In the data rows, 128 means zero.
Every row has a hidden score. In each pair, how much higher is the second row's than the first's? 20 means about the same, 40 much higher and 0 much lower. The score is a weighted sum of the row's numbers plus the product of two more (or one squared), each taken from its middle value.
c(117, 88, 75, 152, 160, 121, 121, 133, 140, 136, 170, 140, 79, 119, 112, 139)
c(111, 111, 137, 168, 187, 88, 141, 114, 139, 107, 134, 83, 142, 121, 100, 178): 21
c(112, 93, 93, 153, 111, 156, 150, 131, 93, 124, 156, 164, 93, 90, 151, 130)
c(142, 180, 93, 69, 165, 108, 115, 107, 100, 122, 117, 135, 100, 122, 97, 100): 25
c(92, 112, 122, 135, 76, 190, 133, 137, 108, 120, 166, 164, 122, 77, 160, 120)
c(165, 118, 123, 89, 131, 128, 160, 138, 170, 136, 74, 175, 96, 112, 106, 90): 17
c(100, 117, 95, 135, 175, 155, 137, 131, 135, 122, 184, 170, 90, 128, 107, 166)
c(142, 127, 137, 91, 86, 157, 207, 99, 152, 130, 124, 110, 142, 101, 85, 143): 18
c(125, 160, 78, 119, 99, 95, 159, 160, 180, 146, 135, 132, 116, 106, 90, 123)
c(152, 146, 172, 106, 79, 151, 188, 121, 170, 155, 105, 112, 104, 112, 128, 154): 15
c(115, 113, 151, 157, 191, 91, 114, 98, 103, 113, 147, 89, 136, 152, 102, 177)
c(151, 173, 99, 70, 162, 106, 133, 100, 89, 126, 122, 124, 102, 113, 109, 101): 32
c(174, 115, 169, 138, 139, 152, 121, 95, 93, 123, 139, 95, 165, 208, 132, 142)
c(125, 73, 113, 173, 80, 84, 117, 142, 134, 83, 109, 125, 160, 116, 170, 100): 18
c(144, 157, 103, 91, 163, 102, 118, 126, 75, 114, 101, 119, 131, 88, 125, 82)
c(110, 97, 134, 147, 183, 108, 144, 98, 94, 119, 161, 103, 109, 103, 114, 165): 11
c(173, 120, 90, 144, 95, 184, 168, 137, 136, 166, 116, 158, 118, 128, 131, 136)
c(150, 127, 142, 128, 180, 82, 129, 118, 93, 121, 117, 67, 114, 102, 150, 122): 25
c(79, 174, 176, 132, 165, 87, 65, 155, 163, 115, 142, 104, 136, 130, 140, 165)
c(91, 160, 165, 107, 133, 90, 144, 177, 107, 120, 98, 112, 102, 95, 194, 128): 29
c(137, 110, 121, 143, 144, 118, 102, 140, 176, 125, 94, 136, 166, 217, 76, 127)
c(124, 104, 114, 152, 29, 165, 116, 113, 132, 140, 145, 170, 136, 157, 135, 99): 30
c(111, 153, 131, 92, 172, 134, 120, 103, 69, 123, 155, 104, 150, 121, 78, 123)
c(140, 161, 108, 136, 144, 84, 158, 138, 152, 160, 118, 74, 99, 110, 124, 158): 11
c(189, 136, 168, 112, 86, 185, 111, 104, 159, 166, 129, 163, 106, 150, 140, 106)
c(92, 95, 78, 152, 90, 148, 135, 120, 129, 119, 191, 137, 140, 83, 150, 131): 26
c(164, 180, 145, 69, 142, 120, 134, 113, 128, 146, 82, 140, 112, 189, 82, 125)
c(157, 182, 169, 132, 94, 154, 133, 135, 157, 179, 113, 120, 105, 114, 166, 156): 19
c(63, 179, 138, 100, 139, 105, 93, 196, 158, 110, 105, 164, 108, 157, 152, 148)
c(162, 137, 187, 148, 105, 140, 174, 129, 149, 149, 125, 108, 112, 119, 188, 174): 26
c(58, 158, 178, 123, 114, 130, 115, 139, 163, 129, 176, 111, 162, 85, 136, 178)
c(92, 134, 122, 131, 79, 131, 101, 138, 92, 92, 139, 133, 183, 66, 178, 106): 17
c(114, 91, 118, 171, 85, 181, 96, 154, 134, 122, 148, 184, 142, 145, 178, 116)
c(142, 192, 124, 98, 150, 101, 121, 124, 101, 131, 98, 80, 163, 162, 94, 139): 28
c(115, 113, 94, 137, 107, 59, 86, 125, 91, 102, 107, 132, 126, 92, 155, 73)
c(107, 121, 111, 125, 173, 149, 83, 127, 81, 115, 171, 132, 171, 147, 81, 108): 22
c(140, 89, 91, 142, 191, 99, 104, 110, 104, 91, 153, 141, 122, 142, 96, 115)
c(149, 170, 135, 47, 122, 85, 148, 120, 116, 114, 92, 104, 143, 108, 89, 92): 30
c(132, 139, 184, 114, 106, 75, 139, 148, 131, 113, 113, 107, 93, 92, 210, 147)
c(115, 104, 85, 163, 79, 78, 125, 149, 125, 91, 96, 112, 172, 102, 160, 106): 13
c(98, 123, 95, 151, 149, 109, 86, 129, 92, 103, 141, 109, 202, 178, 109, 122)
c(116, 82, 108, 179, 172, 92, 91, 151, 149, 77, 133, 161, 141, 118, 128, 115): 21
c(143, 79, 115, 167, 168, 110, 81, 128, 140, 135, 134, 141, 103, 117, 84, 101)
c(119, 179, 91, 108, 136, 62, 127, 144, 93, 110, 95, 87, 157, 155, 131, 131): 31
c(76, 131, 174, 146, 137, 113, 131, 156, 165, 115, 170, 84, 159, 87, 125, 170)
c(157, 186, 164, 103, 109, 149, 132, 120, 80, 148, 97, 141, 96, 164, 157, 141): 17
c(84, 113, 114, 173, 51, 132, 113, 149, 135, 126, 151, 106, 180, 128, 176, 135)
c(85, 178, 149, 90, 129, 107, 147, 154, 156, 122, 130, 96, 98, 64, 137, 129): 32
c(171, 124, 167, 102, 92, 185, 145, 116, 184, 150, 101, 154, 129, 176, 107, 125)
c(69, 142, 116, 133, 148, 168, 121, 122, 136, 125, 204, 157, 121, 129, 94, 179): 31
c(102, 118, 94, 126, 146, 127, 133, 157, 180, 141, 149, 168, 93, 75, 114, 128)
c(154, 92, 94, 151, 95, 157, 179, 122, 150, 158, 114, 137, 94, 124, 123, 123): 14
c(103, 82, 172, 149, 150, 123, 156, 120, 138, 121, 165, 123, 101, 78, 145, 170)
c(133, 165, 147, 139, 117, 115, 135, 110, 70, 134, 142, 93, 110, 89, 176, 155): 25
c(149, 128, 107, 143, 145, 124, 163, 149, 157, 158, 150, 126, 101, 62, 140, 140)
c(133, 206, 140, 86, 125, 112, 123, 142, 80, 125, 117, 119, 136, 181, 151, 153): 17
c(153, 113, 113, 98, 167, 152, 156, 79, 87, 127, 121, 95, 144, 144, 85, 121)
c(53, 179, 133, 95, 150, 112, 82, 183, 136, 115, 124, 171, 104, 156, 136, 150): 12
c(174, 174, 153, 103, 99, 105, 127, 122, 98, 122, 61, 101, 159, 160, 175, 119)
c(134, 98, 128, 140, 150, 109, 151, 165, 201, 146, 87, 124, 129, 127, 107, 140): 11
c(118, 174, 148, 62, 124, 75, 128, 144, 165, 118, 86, 102, 169, 124, 84, 109)
c(110, 119, 120, 182, 173, 107, 115, 120, 91, 127, 164, 82, 142, 127, 126, 162): 12
c(118, 110, 106, 139, 73, 121, 70, 143, 161, 99, 111, 162, 185, 195, 111, 90)
c(139, 117, 68, 144, 145, 136, 152, 130, 164, 163, 125, 138, 105, 144, 75, 132): 30
c(129, 145, 125, 107, 109, 186, 173, 136, 157, 161, 152, 139, 130, 148, 61, 143)
c(180, 66, 127, 129, 133, 120, 127, 100, 154, 121, 140, 151, 82, 128, 117, 89): 11
c(163, 139, 123, 80, 162, 94, 114, 96, 98, 112, 96, 137, 77, 105, 132, 80)
c(123, 155, 99, 80, 126, 99, 119, 168, 175, 121, 51, 168, 125, 129, 112, 98): 13
c(160, 99, 106, 104, 159, 89, 140, 152, 177, 114, 68, 134, 112, 143, 112, 94)
c(114, 143, 90, 156, 123, 162, 142, 138, 128, 176, 136, 121, 138, 188, 86, 173): 16
c(159, 83, 110, 121, 122, 125, 116, 102, 77, 124, 96, 160, 105, 140, 139, 71)
c(104, 81, 117, 137, 76, 155, 136, 126, 147, 102, 166, 157, 130, 78, 171, 94): 26
c(113, 103, 74, 127, 117, 150, 165, 117, 91, 128, 138, 123, 131, 72, 114, 116)
c(110, 93, 110, 161, 123, 107, 57, 156, 145, 102, 140, 179, 114, 195, 118, 97): 1
c(147, 119, 110, 184, 134, 184, 99, 104, 113, 149, 167, 160, 136, 180, 122, 143)
c(146, 86, 117, 117, 119, 122, 117, 122, 188, 125, 119, 166, 88, 91, 102, 88): 16
c(72, 144, 184, 102, 136, 135, 130, 112, 140, 117, 162, 77, 182, 160, 87, 169)
c(120, 97, 175, 120, 121, 107, 174, 114, 140, 98, 126, 103, 99, 65, 176, 149): 19
c(149, 150, 189, 130, 139, 95, 139, 145, 193, 117, 76, 123, 105, 150, 132, 174)
c(108, 81, 88, 167, 75, 140, 131, 165, 149, 136, 152, 167, 132, 112, 156, 122): 25
c(135, 106, 171, 104, 164, 139, 61, 124, 151, 93, 163, 172, 134, 193, 94, 94)
c(121, 161, 132, 128, 152, 128, 77, 132, 81, 162, 175, 112, 123, 190, 107, 126): 24
c(139, 141, 165, 129, 123, 101, 137, 156, 135, 135, 113, 106, 94, 66, 203, 138)
c(125, 81, 93, 109, 190, 112, 107, 134, 148, 112, 133, 148, 109, 111, 90, 92): 20
c(61, 130, 106, 168, 79, 120, 102, 172, 168, 109, 172, 130, 172, 139, 144, 149)
c(134, 118, 139, 193, 163, 120, 135, 134, 110, 150, 148, 85, 117, 120, 149, 172): 24
c(139, 99, 112, 140, 135, 108, 117, 106, 78, 109, 131, 123, 114, 103, 202, 87)
c(86, 83, 88, 189, 141, 122, 95, 133, 148, 156, 153, 144, 110, 132, 129, 138): 6
c(108, 135, 116, 183, 144, 179, 91, 127, 108, 156, 135, 139, 167, 169, 86, 120)
c(139, 141, 84, 120, 176, 91, 118, 183, 122, 144, 82, 129, 111, 123, 123, 102): 25
c(76, 131, 153, 132, 159, 125, 134, 130, 135, 99, 185, 90, 181, 117, 103, 185)
c(108, 68, 107, 159, 95, 150, 132, 150, 132, 119, 158, 173, 120, 115, 179, 108): 13
c(125, 125, 201, 165, 114, 158, 117, 122, 125, 122, 161, 133, 148, 128, 212, 171)
c(148, 160, 158, 57, 114, 168, 113, 96, 177, 135, 104, 184, 125, 156, 91, 111): 16
c(161, 134, 100, 125, 193, 88, 152, 124, 118, 127, 87, 99, 138, 131, 97, 148)
c(113, 122, 154, 86, 160, 148, 66, 133, 179, 109, 184, 176, 118, 158, 90, 111): 15
c(157, 83, 106, 155, 124, 95, 122, 118, 82, 99, 94, 103, 130, 132, 163, 88)
c(175, 159, 120, 84, 165, 114, 133, 147, 149, 146, 75, 161, 104, 125, 88, 112): 25
c(144, 146, 118, 97, 96, 145, 200, 110, 111, 145, 148, 100, 100, 101, 114, 157)
c(126, 94, 88, 78, 127, 94, 105, 96, 131, 102, 164, 144, 105, 84, 98, 77): 18
c(160, 104, 112, 76, 161, 154, 129, 89, 86, 107, 129, 167, 104, 167, 102, 103)
c(92, 111, 109, 158, 55, 94, 107, 134, 133, 113, 87, 103, 187, 170, 144, 101): 12
c(97, 112, 150, 136, 167, 63, 86, 151, 148, 94, 114, 88, 161, 80, 128, 114)
c(85, 87, 91, 168, 155, 69, 105, 145, 126, 87, 118, 148, 137, 181, 112, 138): 12
c(134, 137, 130, 120, 161, 111, 118, 153, 160, 132, 122, 172, 49, 95, 145, 120)
c(162, 172, 157, 124, 164, 145, 110, 145, 153, 184, 142, 107, 113, 167, 107, 155): 17
c(139, 127, 178, 123, 113, 156, 137, 83, 92, 102, 124, 83, 205, 147, 130, 122)
c(137, 145, 111, 51, 167, 92, 116, 135, 150, 118, 93, 153, 90, 130, 83, 94): 14
c(106, 96, 78, 164, 156, 108, 105, 158, 121, 117, 140, 157, 81, 106, 146, 114)
c(130, 86, 75, 186, 118, 130, 147, 133, 121, 133, 152, 134, 100, 113, 156, 122): 21
c(179, 103, 140, 113, 147, 131, 145, 124, 180, 129, 78, 139, 110, 155, 71, 109)
c(141, 98, 91, 141, 157, 115, 176, 147, 107, 118, 111, 110, 153, 101, 85, 140): 30
c(162, 154, 106, 110, 116, 152, 157, 115, 98, 186, 92, 136, 89, 127, 123, 123)
c(139, 76, 93, 142, 136, 171, 132, 177, 117, 139, 111, 169, 135, 131, 147, 103): 23
c(75, 159, 192, 105, 102, 130, 118, 116, 160, 93, 180, 111, 168, 83, 167, 143)
c(129, 143, 113, 128, 175, 113, 166, 136, 170, 153, 119, 122, 78, 120, 109, 168): 9
c(108, 79, 81, 168, 89, 136, 145, 155, 132, 127, 138, 145, 122, 100, 172, 112)
c(118, 202, 117, 125, 125, 129, 144, 158, 122, 155, 109, 117, 134, 179, 108, 181): 21
c(151, 127, 109, 135, 199, 81, 139, 130, 109, 111, 89, 95, 152, 134, 109, 150)
c(156, 136, 96, 116, 113, 161, 177, 113, 107, 180, 89, 130, 103, 119, 120, 118): 18
c(115, 76, 179, 142, 89, 142, 103, 133, 106, 77, 130, 151, 188, 168, 170, 110)
c(101, 145, 59, 156, 104, 114, 127, 167, 170, 135, 122, 149, 151, 95, 101, 124): 20
c(148, 173, 137, 59, 127, 89, 156, 141, 169, 133, 86, 119, 112, 134, 86, 106)
c(128, 128, 195, 146, 137, 111, 147, 146, 157, 118, 135, 119, 110, 109, 212, 178): 19
c(155, 119, 88, 136, 150, 149, 151, 145, 170, 167, 109, 144, 102, 155, 81, 128)
c(103, 151, 137, 165, 162, 141, 114, 176, 120, 155, 169, 103, 122, 117, 154, 181): 23
c(169, 145, 154, 161, 146, 149, 133, 84, 152, 146, 131, 97, 159, 185, 107, 181)
c(107, 179, 119, 107, 172, 117, 82, 130, 69, 145, 142, 128, 116, 143, 113, 113): 30
c(100, 136, 181, 157, 130, 134, 151, 131, 97, 127, 160, 74, 136, 114, 175, 172)
c(115, 164, 175, 52, 108, 82, 148, 136, 101, 89, 103, 90, 154, 109, 151, 106): 30
c(150, 132, 130, 132, 107, 206, 163, 104, 121, 170, 144, 140, 91, 143, 124, 144)
c(133, 124, 196, 168, 95, 148, 94, 104, 121, 129, 109, 84, 197, 127, 145, 128): 17
c(125, 97, 114, 171, 81, 117, 99, 144, 98, 123, 144, 154, 79, 115, 175, 99)
c(132, 167, 200, 117, 136, 100, 85, 143, 112, 107, 80, 96, 182, 136, 162, 107): 31
c(130, 147, 164, 109, 98, 165, 145, 152, 201, 154, 124, 137, 159, 118, 89, 155)
c(98, 165, 115, 147, 161, 118, 143, 122, 116, 140, 167, 96, 105, 138, 110, 201): 21
c(77, 105, 85, 158, 101, 72, 94, 153, 164, 85, 139, 107, 174, 143, 132, 112)
c(157, 115, 117, 111, 162, 140, 123, 95, 58, 114, 132, 153, 91, 130, 129, 108): 30
c(184, 103, 91, 107, 163, 130, 159, 139, 120, 146, 90, 129, 124, 127, 94, 103)
c(163, 175, 142, 116, 96, 169, 169, 145, 134, 169, 93, 159, 113, 120, 161, 140): 21
c(158, 146, 104, 104, 114, 137, 164, 94, 113, 147, 116, 127, 79, 71, 128, 107)
c(137, 92, 180, 114, 116, 162, 57, 118, 124, 93, 160, 186, 145, 175, 139, 85): 12
c(88, 156, 143, 74, 157, 127, 41, 134, 125, 104, 118, 182, 115, 175, 127, 85)
c(128, 148, 122, 94, 199, 64, 108, 149, 116, 96, 81, 124, 118, 148, 115, 104): 28
c(119, 131, 86, 133, 187, 59, 98, 146, 137, 113, 116, 109, 102, 110, 109, 123)
c(115, 107, 98, 181, 105, 172, 120, 140, 93, 140, 154, 163, 99, 165, 154, 126): 19
c(123, 195, 153, 76, 56, 134, 149, 133, 159, 157, 133, 119, 115, 144, 116, 131)
c(123, 150, 59, 125, 114, 121, 146, 128, 94, 136, 145, 123, 95, 86, 127, 104): 24
c(176, 154, 109, 77, 103, 126, 137, 106, 122, 141, 60, 157, 109, 119, 116, 74)
c(131, 164, 151, 92, 113, 102, 121, 99, 63, 109, 103, 75, 146, 112, 167, 128): 24
c(182, 174, 122, 72, 118, 153, 141, 98, 107, 151, 86, 142, 124, 173, 106, 108)
c(151, 171, 141, 73, 84, 145, 116, 120, 168, 150, 57, 159, 126, 127, 123, 87): 16
c(145, 86, 98, 155, 165, 123, 130, 123, 108, 114, 152, 149, 68, 125, 118, 121)
c(128, 161, 105, 148, 140, 101, 97, 151, 108, 124, 86, 92, 186, 195, 110, 128): 12
c(154, 93, 162, 108, 74, 164, 82, 106, 117, 109, 183, 174, 100, 125, 139, 92)
c(116, 84, 134, 146, 77, 144, 80, 108, 109, 101, 172, 151, 146, 125, 165, 63): 22
c(155, 82, 158, 118, 118, 131, 196, 120, 152, 128, 108, 110, 102, 87, 146, 136)
c(134, 78, 72, 168, 109, 117, 121, 145, 125, 98, 129, 172, 122, 108, 155, 92): 20
c(151, 131, 131, 111, 92, 166, 160, 127, 173, 148, 126, 173, 100, 69, 146, 117)
c(175, 169, 104, 96, 164, 93, 142, 121, 137, 142, 82, 109, 103, 161, 94, 124): 17
c(95, 155, 108, 146, 143, 132, 85, 138, 99, 125, 197, 153, 99, 171, 93, 159)
c(99, 71, 100, 112, 90, 133, 128, 138, 143, 82, 123, 174, 133, 77, 132, 84): 20
c(90, 150, 150, 106, 136, 150, 113, 104, 65, 139, 167, 95, 167, 127, 99, 155)
c(155, 123, 177, 137, 120, 116, 173, 130, 154, 124, 129, 124, 85, 87, 195, 148): 14
c(184, 135, 117, 96, 138, 147, 175, 104, 98, 147, 112, 132, 76, 125, 132, 121)
c(112, 107, 161, 112, 146, 120, 67, 166, 191, 109, 125, 152, 182, 183, 105, 118): 7
c(144, 67, 106, 130, 168, 106, 106, 104, 145, 104, 138, 147, 120, 148, 86, 78)
c(142, 151, 103, 74, 187, 88, 108, 106, 116, 129, 126, 123, 95, 114, 89, 98): 27
c(113, 94, 101, 145, 96, 67, 90, 122, 97, 94, 108, 129, 142, 102, 170, 74)
c(145, 142, 150, 140, 114, 81, 175, 148, 173, 130, 112, 90, 92, 98, 145, 163): 17
c(100, 123, 111, 143, 66, 173, 111, 138, 139, 124, 188, 165, 160, 87, 167, 120)
c(147, 71, 113, 88, 111, 89, 141, 87, 117, 93, 140, 104, 124, 83, 132, 87): 17
c(130, 128, 119, 67, 153, 86, 107, 117, 116, 101, 88, 173, 81, 110, 123, 69)
c(162, 132, 112, 77, 133, 137, 175, 81, 103, 139, 103, 121, 115, 142, 66, 119): 21
c(125, 174, 101, 67, 81, 156, 98, 103, 120, 127, 109, 168, 138, 113, 134, 61)
c(139, 134, 130, 134, 173, 102, 161, 115, 127, 154, 107, 65, 128, 138, 83, 153): 15
c(141, 120, 145, 76, 128, 83, 155, 111, 150, 107, 87, 67, 152, 93, 106, 89)
c(92, 109, 186, 111, 83, 175, 145, 114, 101, 93, 161, 121, 188, 121, 160, 147): 27
c(153, 191, 131, 127, 130, 135, 124, 128, 118, 185, 79, 106, 102, 155, 130, 151)
c(94, 121, 111, 173, 57, 150, 138, 147, 128, 139, 145, 101, 180, 135, 168, 149): 23
c(132, 90, 100, 142, 172, 101, 135, 105, 71, 97, 110, 104, 129, 128, 135, 113)
c(73, 103, 100, 134, 139, 128, 107, 168, 177, 101, 156, 185, 114, 91, 117, 125): 18
c(121, 127, 145, 208, 146, 150, 119, 160, 149, 141, 143, 144, 108, 149, 153, 188)
c(135, 121, 175, 141, 132, 155, 120, 85, 61, 116, 155, 99, 162, 146, 156, 152): 27
c(170, 109, 92, 133, 172, 104, 98, 92, 139, 118, 153, 142, 105, 182, 80, 109)
c(141, 129, 124, 141, 120, 185, 149, 134, 189, 165, 137, 166, 109, 155, 100, 153): 20
c(103, 138, 136, 178, 179, 129, 131, 133, 119, 134, 169, 110, 119, 145, 112, 199)
c(89, 102, 128, 134, 49, 113, 78, 133, 128, 69, 137, 151, 165, 130, 172, 75): 16
c(111, 137, 100, 172, 52, 168, 138, 154, 115, 167, 132, 133, 142, 132, 157, 128)
c(131, 84, 99, 175, 155, 87, 134, 138, 91, 102, 93, 107, 138, 162, 134, 140): 16
c(117, 147, 173, 94, 153, 66, 102, 96, 151, 134, 95, 89, 98, 77, 124, 119)
c(150, 161, 131, 68, 138, 71, 147, 116, 145, 129, 59, 105, 127, 161, 86, 121): 17
c(162, 118, 99, 132, 150, 154, 168, 157, 162, 167, 119, 149, 107, 114, 96, 144)
c(160, 88, 71, 167, 74, 132, 155, 113, 132, 119, 102, 126, 137, 120, 148, 109): 12
c(105, 146, 144, 143, 134, 74, 156, 145, 107, 140, 132, 71, 104, 82, 149, 137)
c(144, 100, 109, 128, 105, 150, 90, 93, 65, 136, 135, 144, 126, 195, 124, 97): 6
c(107, 147, 127, 96, 138, 93, 110, 180, 160, 127, 134, 181, 63, 97, 147, 126)
c(134, 180, 156, 123, 170, 81, 77, 123, 92, 122, 108, 80, 145, 151, 144, 138): 19
c(152, 138, 87, 130, 128, 131, 165, 142, 147, 163, 146, 132, 99, 63, 128, 127)
c(139, 101, 105, 116, 136, 91, 103, 157, 174, 96, 116, 186, 73, 135, 110, 97): 5
c(106, 106, 100, 171, 132, 122, 157, 148, 82, 141, 109, 95, 128, 132, 174, 151)
c(83, 140, 67, 144, 107, 171, 138, 126, 134, 147, 179, 153, 149, 137, 100, 163): 23
c(128, 129, 123, 120, 137, 171, 109, 106, 50, 118, 166, 124, 160, 130, 113, 116)
c(84, 185, 148, 100, 121, 138, 60, 154, 158, 134, 143, 182, 91, 124, 159, 120): 11
c(108, 132, 103, 190, 148, 162, 122, 116, 118, 144, 176, 135, 156, 152, 96, 174)
c(78, 104, 132, 133, 137, 104, 149, 138, 152, 102, 150, 87, 181, 66, 121, 120): 27
c(152, 133, 90, 148, 95, 151, 100, 125, 66, 127, 103, 163, 149, 172, 163, 109)
c(156, 152, 123, 85, 99, 137, 187, 101, 114, 143, 100, 89, 170, 121, 90, 123): 33
c(142, 168, 120, 76, 86, 134, 191, 110, 109, 142, 144, 92, 125, 112, 103, 151)
c(129, 78, 100, 179, 165, 85, 92, 157, 118, 119, 110, 106, 127, 149, 138, 127): 2
c(154, 134, 160, 143, 122, 165, 167, 133, 158, 183, 126, 110, 150, 168, 112, 183)
c(135, 146, 170, 130, 120, 101, 160, 132, 144, 130, 114, 95, 89, 76, 198, 139): 25
c(98, 117, 104, 174, 130, 150, 87, 162, 153, 127, 176, 189, 110, 168, 136, 163)
c(151, 114, 106, 121, 138, 168, 193, 108, 137, 163, 138, 139, 95, 127, 97, 147): 31
c(67, 141, 92, 133, 141, 162, 101, 148, 97, 117, 184, 167, 142, 154, 91, 144)
c(85, 162, 66, 89, 152, 122, 99, 98, 114, 111, 173, 148, 134, 140, 73, 126): 21
c(132, 88, 136, 130, 106, 172, 81, 121, 125, 112, 115, 176, 183, 169, 166, 71)
c(119, 161, 108, 144, 183, 140, 144, 144, 109, 148, 151, 133, 96, 154, 108, 181): 31
c(109, 69, 111, 168, 100, 122, 107, 159, 138, 100, 101, 153, 140, 98, 190, 109)
c(175, 143, 153, 116, 103, 152, 170, 95, 148, 146, 105, 78, 181, 168, 113, 138): 29
c(83, 85, 104, 131, 100, 155, 139, 162, 164, 107, 155, 186, 116, 89, 135, 126)
c(171, 90, 160, 124, 123, 170, 172, 115, 183, 147, 100, 149, 121, 127, 129, 118): 19
c(102, 103, 110, 145, 77, 158, 108, 147, 151, 118, 181, 173, 150, 83, 174, 112)
c(152, 141, 162, 149, 128, 184, 169, 114, 140, 164, 155, 113, 123, 140, 136, 191): 17
c(106, 95, 69, 183, 146, 103, 114, 159, 149, 143, 149, 132, 107, 120, 134, 129)
c(126, 134, 97, 87, 139, 128, 156, 103, 64, 128, 109, 142, 88, 103, 143, 113): 27
c(139, 104, 150, 125, 116, 176, 67, 127, 112, 128, 188, 183, 130, 173, 147, 86)
c(115, 186, 127, 103, 165, 114, 89, 110, 68, 120, 137, 112, 126, 174, 110, 129): 23
c(162, 166, 114, 89, 126, 121, 166, 109, 98, 153, 61, 123, 98, 133, 118, 119)
c(137, 146, 159, 100, 89, 165, 150, 144, 197, 151, 126, 139, 165, 103, 91, 135): 24
c(147, 161, 151, 107, 97, 120, 164, 107, 104, 131, 78, 66, 175, 136, 111, 113)
c(140, 167, 115, 65, 133, 153, 90, 119, 74, 137, 98, 160, 140, 151, 122, 80): 19
c(145, 87, 91, 131, 145, 164, 158, 95, 86, 118, 139, 157, 98, 119, 129, 130)
c(127, 87, 164, 138, 112, 177, 147, 147, 137, 143, 169, 148, 99, 84, 167, 137): 18
c(132, 125, 68, 114, 177, 96, 117, 125, 114, 112, 123, 153, 80, 102, 121, 98)
c(77, 109, 104, 149, 98, 181, 114, 165, 159, 120, 166, 195, 129, 133, 130, 150): 9
c(142, 115, 156, 187, 149, 137, 141, 86, 100, 131, 138, 91, 151, 135, 107, 183)
c(99, 100, 152, 130, 138, 185, 88, 155, 144, 96, 196, 165, 170, 154, 121, 104): 30
c(118, 144, 108, 77, 112, 103, 167, 97, 109, 102, 108, 66, 173, 130, 81, 129)
c(165, 95, 216, 95, 111, 160, 113, 125, 170, 110, 120, 149, 171, 170, 144, 119): 17
c(173, 99, 159, 158, 109, 185, 130, 114, 146, 172, 138, 150, 99, 117, 151, 119)
c(60, 163, 170, 120, 124, 124, 112, 148, 184, 135, 167, 119, 159, 111, 112, 182): 31
c(128, 146, 73, 148, 98, 175, 143, 117, 149, 167, 153, 132, 162, 151, 87, 124)
c(150, 105, 89, 155, 164, 122, 93, 94, 78, 118, 139, 131, 139, 137, 115, 83): 20
c(100, 136, 80, 120, 180, 113, 137, 147, 125, 132, 147, 145, 108, 84, 79, 131)
c(177, 101, 166, 117, 117, 139, 174, 127, 179, 147, 78, 103, 124, 116, 119, 120): 7
c(119, 118, 85, 163, 113, 180, 120, 139, 104, 168, 172, 165, 128, 159, 134, 149)
c(83, 122, 178, 115, 158, 113, 103, 115, 135, 77, 157, 103, 207, 159, 95, 149): 27
c(180, 109, 114, 132, 120, 147, 187, 80, 143, 137, 103, 110, 131, 107, 86, 131)
c(144, 137, 120, 139, 92, 201, 169, 133, 114, 168, 144, 128, 152, 128, 106, 158): 22
